rotation ticks, each row followed by its count of ticks:
The counts run from 0 to 269.
[ -1 -10   4 -12  -8 -17   4   1  -3  13  -8  14 -11   9  17  -1   3   1
  -8  -9   0   0 -16  -1  15 -12   1  -2  -6   3  13   2   3  -2   3   6
 -22  13 -18 -24  15  15 -19]  260
[ 18   0  -8 -20 -25  14  -4  -2  -3  18   9   9   4  10   4   9   4  -7
   0  -9  13   7  -6  13  -5  22   3  -6  14  -6 -11  -7 -12 -17  -6  -1
 -17   2  -2  -5   0  10   2]  58
[ 13 -20  12  -2  -4   6  -9 -19  -6   7   8  -6  -1  -5   5  12   6 -10
   6  -2  26   0 -25   2 -16  13  -1   0   6   4  -1  -6 -12   3  -8  16
  -8 -10  -3  19   7  21  -1]  156
[ 11  -1   8 -16 -12  -7   5   4 -10  18  -6 -10 -31   1  11  11  15 -10
 -10   3   1 -16  -2   0  -6  14   6  10   1   6  -8  -9 -10  11  -9  -6
 -13  -4  -9  10   0  13 -18]  79
[-15 -12   5 -27 -12  18  -2  10 -13 -26  10  19 -14   1   4   3  -4   0
  11   2   3   7 -10   5  -1 -12  10   5  -5   5  25  -2   2   5  10  15
  -8   5 -13 -20  12  -2 -13]  181
[  1  -1  12 -39 -17  26  -2   4   5 -14   4  -2  16   0  -5   3   4   9
   0   5  10  -2   7  10  -5   7  19 -15  -9   3 -12  -8   5  -3   2  -1
  -8 -14  -9   2   9  -3 -19]  188
[ 13 -11  -7   1  -6  -7  30  12   4  12 -13   6 -12  -3  27   1  14  -8
  20  -7  -4  -6  -9  -6   4   8  -2  -2  -7  -4  -2  11   5 -14  -6   7
  -2   7   5  -9  14  10 -20]  147
[-12 -32   3 -21   3 -15   8   7 -21  -7  13   7 -22   2  -4   3  -5   3
   4  13  -9   7 -16  11  -7 -14  21  16   0  12  11  -5   0   2   5   2
 -11   8  -3  -5   7   1  -6]  99
[  5  -1   2 -34   1   6   4  -7  19  30   8   8  18   1   3   2   4  13
  -5   1  -2   4  -7   2   8 -16  10 -12   4 -11 -15  -5  -6 -12  12  -1
 -13   3 -21   9   4  16 -10]  111
[  8 -21  -3  -8  -3 -16   4   0  -9  -2   2  -3 -12  -5  10  17  -9   0
  16 -12   8   6 -22  -8  -1   6  17   6 -16   4  -2 -13   7  13   1   2
 -16  11 -15   1   9  13 -12]  20
[  7  -8   0  -1 -22  -5  -3   5 -10  13  -1  14   7   8  22  -1  -3   4
   1 -18  -5  11  -7   3  12  19  14   8 -13  -3  10   4   4  -6  10   0
 -22   4  -4 -23   2   2 -10]  200
[ -6   3  -8 -24 -12  18  13  12 -13 -10   0  16   6   6  -6   5   8  11
  13   7   5  -5  -9  19 -10  -3  19 -16 -12  -3  -5   1 -21 -10  -8  -3
  -5  -4   4   1   8   6  -9]  248
[ 13  -8 -10  15   7   2  19   7  -6   3  -3   6   6  -6  23  18  17   9
   9  -3  28   2 -23   1  -1 -12   6  -6  -1  -4  -8   0  -6 -15   2  18
   8  -1  11  10  12   6 -12]  149
[  7   2  -9 -11   3  22   1   8  -5  14  -9  -5   6  -3  20  -4  -1   7
  15   2  -5  -6  -6   6 -10   1   4   1 -31  -5   3  -9 -21   7 -11 -13
  -7  11   1   8  13   9 -21]  169
[  1   3  -1 -41  -4  11  21  11  12  -2   2  15   3   3  -1  14  -3  19
   7  12 -14  -2   1   7  -7  -6  23   2   3  -7  -8 -12   3   3   9  -9
  -1   1 -10   1   3   7 -10]  113
[ -9   0   7 -10  -2  20 -12  16 -13  -1  -3  -3   6   6  25  -6  -7   7
 -10  14  19   6  -6  -1   3  -8  -5  12 -10  -1  31   2   1   9   3   1
  -4   7 -14  -7  16  -8 -19]  183
[  9 -18  -6 -20 -12  -5  -1  13  -3   5  23   6 -22  10   5  18   3   4
 -18  -8   2 -18 -11  -1  -6  -6  -9   1   9  12  17   8  -5  18  -2  -8
  -4  13   1  -6   3  16   0]  2
[ -2  -9   6 -19 -22  12 -19 -11   1   6  -9   2  15   4  13 -12 -12   5
  -3  -2  16   1  -3  -2  12  -1  -2 -18  -8  -3   8   3 -10  -7  -8   2
 -18   5 -19 -18  19   1 -22]  185
[  3  -2  13 -14 -20  -6  -8 -10  -3  18  -1   8   6   7  -5  -9  14  -8
 -14  -4  -5  -6 -25  14 -16   5  15  -6  -6   1  -1   1 -19   0  -2   4
 -30  13  -9  -6   6  15   5]  253
[ 13 -12  10 -22  -9 -14   5  -3 -10   9   5  -3 -30  -5  10  14  12 -10
   5 -11  -3   6  -7   0  -1  14   4  -2  -3  11 -13  -6 -13   8  -5  -4
 -12  -5 -17   3  -3  20  -9]  80
[-20   2 -12 -12  -5  16   3  15  -4   3   0  11 -10   0  15   0   3  13
  11 -12   4 -14  -5   0   5 -24  12  -4 -17  -4   1   9 -17  -8   2   8
   5 -12  -8  20  -3   8 -18]  165
[  4   0   1  -6  -9  14  11  10 -26  12 -14  -1 -13  -8  34  -5  10  12
   7  -3   1  -7  -4  -6  12  -3   1  11 -12  -8  15  15 -27  12   5 -12
   2   1  -2  -5   2   6 -18]  86
[ -7  11 -15 -23   3  22  14  22   1  -3   8   9  -7   5  11  25  -8  12
   9   0   9  12   6  12   1   0   6  -1   5   6  -5 -17   7 -14   0  -6
   7  -3  -7   3   6  -5 -18]  53
[  6  -2  23 -17  -8   3  12  -5  10  14   2   3  14  -1  10   0  10  -7
 -10   4  20   4  -2   2   5   7   9  -7  18  -1  -1  13  18 -19  17  22
 -17  -4 -15  -3  11   7  -8]  126
[ 13 -11   9 -27 -18   1  -1  -6  -5  10  -6  -6  16   8   6   5  -7  14
  -2   6   8 -16   8   3   6  11   6  -7   5   0   0  -7   2   8 -10 -19
 -12   7 -12 -12  21   9 -23]  267
[-12 -33  15 -18  -9   0  -6   0  -2  10  23  -3 -27   2  -8  -7   8  -7
   1   2   1 -13  -2  11  -4   2   2   1   6  17  12   2  -8   0  -4  15
  -4 -13   6  12   3  12  -9]  159
[ -9 -29   4 -14 -11   7  -9  -4 -16   3  23  -1 -11   3   1  -2 -12  17
   8  -7   0  -3   6  13   5   3  11  19   4   7  23 -13  -5  11   3   2
  -6   1   1  -7   1  -2 -15]  24
[ -1  -9  11 -13  -1   7  -4  10  -6   4  14  16  17  10  13  -1  -3   3
  -3   7   4  10  -1  18 -10  17  -3   8   0   5  30   2   7   4  13  13
  -6   0   8 -12  12  -4   3]  122
[  6 -10  15  -8   1  -9   4   9   6  -4  -4  -1   6  -2   9   8  15  18
  -7   5   8 -17 -11   6 -10 -16  23   0 -18   6 -17  -5   5  12  11  15
   0  -3   9  21  11   8 -23]  15
[ 11 -10   2  -7  -1 -17  12  11 -18   8  -4 -14  -9  -2  15  16  -7   0
   5  -2  -1  -6 -14 -13  -3   0  25  14 -13   1  -4  -8   8  18   3  -1
 -14  16 -13   5   5   6 -22]  19
[ 12  -8   2 -26 -15   0   2  17   3 -11  11  13 -27  13   2  23   6   4
   1   1   3 -22  -4   4 -11  -2  -5   1   0  12   8  -1   0  22  -8  -5
   9   2   4   0   3  15  -6]  1
[ -7 -12   0 -19   2   2   5   5   3   9   0  -5 -27  -2  20  -1   0 -17
  13 -10  -1  -5  -5 -13  -1   0  -6  -7 -18   3  15  13 -12   1  -1   2
  -8  -2 -21  13   6  23 -18]  162
[  0  12  16 -17  -1   9  13  11   6   2  -2   0  10   0   7  11  12  -4
  -8   8  21   6   1   6   3  -1  12  -5   9  -1  -6   5  22 -15  23  20
  -8 -11  -9   4  10  -3 -13]  127
[ 12   6   5 -11 -25  -2  -3  22   3  17 -11  17  -9  17  25  -1  14 -18
 -11   0  -9 -11  -3  -6  -6  10  -8   7   3   3  -2  21   3  -2  -1  15
  -8   2  -5  -4   2   5 -11]  64
[ -2 -27  -7   5 -10   3   8  10 -12  -3  -5  11  -4   3   6   6   1  20
  22   6  19 -13  -9  19  -7  -1   5  -4   3  10  -2  -4   2  -9 -13  10
   7  -5  23   3  16   1 -17]  151
[ 10  -4   1   3 -11  -3   6  -9 -21   4   0  -2   1  -5  13   1  12  -1
  -4  -6  29   9 -19  14  -1  16  13 -17  -7  13 -11  -9  -7 -15 -13   2
 -11  -5   1  -4  17   9 -18]  73
[  4   2  -7   9 -12  -2   6  21 -26  15 -17 -11   4   8  25   1  10   4
 -15   8  20  -4  -6   8   0   0   2  -2  -6   7   2   9   0 -11 -16   0
  -6  -1   4  -4  16   0 -22]  71
[  6  -1  10 -13   0   6  -2   9   2   5  -1   5  -5   7  18  -3   3  -7
   0  15 -18  -4 -16  -4 -26  -3  -2  21  -8  -2   8 -11   2  20   0  13
 -12  21 -11   7   8   2 -13]  176
[  2 -19  19  -4  -5   0  -7   6  10   3  12  11  17   6  18   0   6  14
 -10  -1   5  10   5  22   4  11  -2  -5   2  13   7  -9  14  -3  13   7
   8  -6  10 -12  14  -7 -15]  204
[ -3 -16   4 -13 -18  10 -14  13 -13   2   8  13  -6  10  12  10  -2  11
  14  -8   7   4   7  14  -2  19   4   4 -12   1  -6   6 -10  -9   5  12
  10 -34   9  10  -7   1   4]  218
[ 10 -13  28  -4  -1  -4   0  12   1  24   7  -3  17   3  27  -5   6  12
 -24   6   4   0  10  17   6   7   0   8  11   4   5  -6  14  -5   9   8
   5   2  12  -2  11  -7 -19]  205
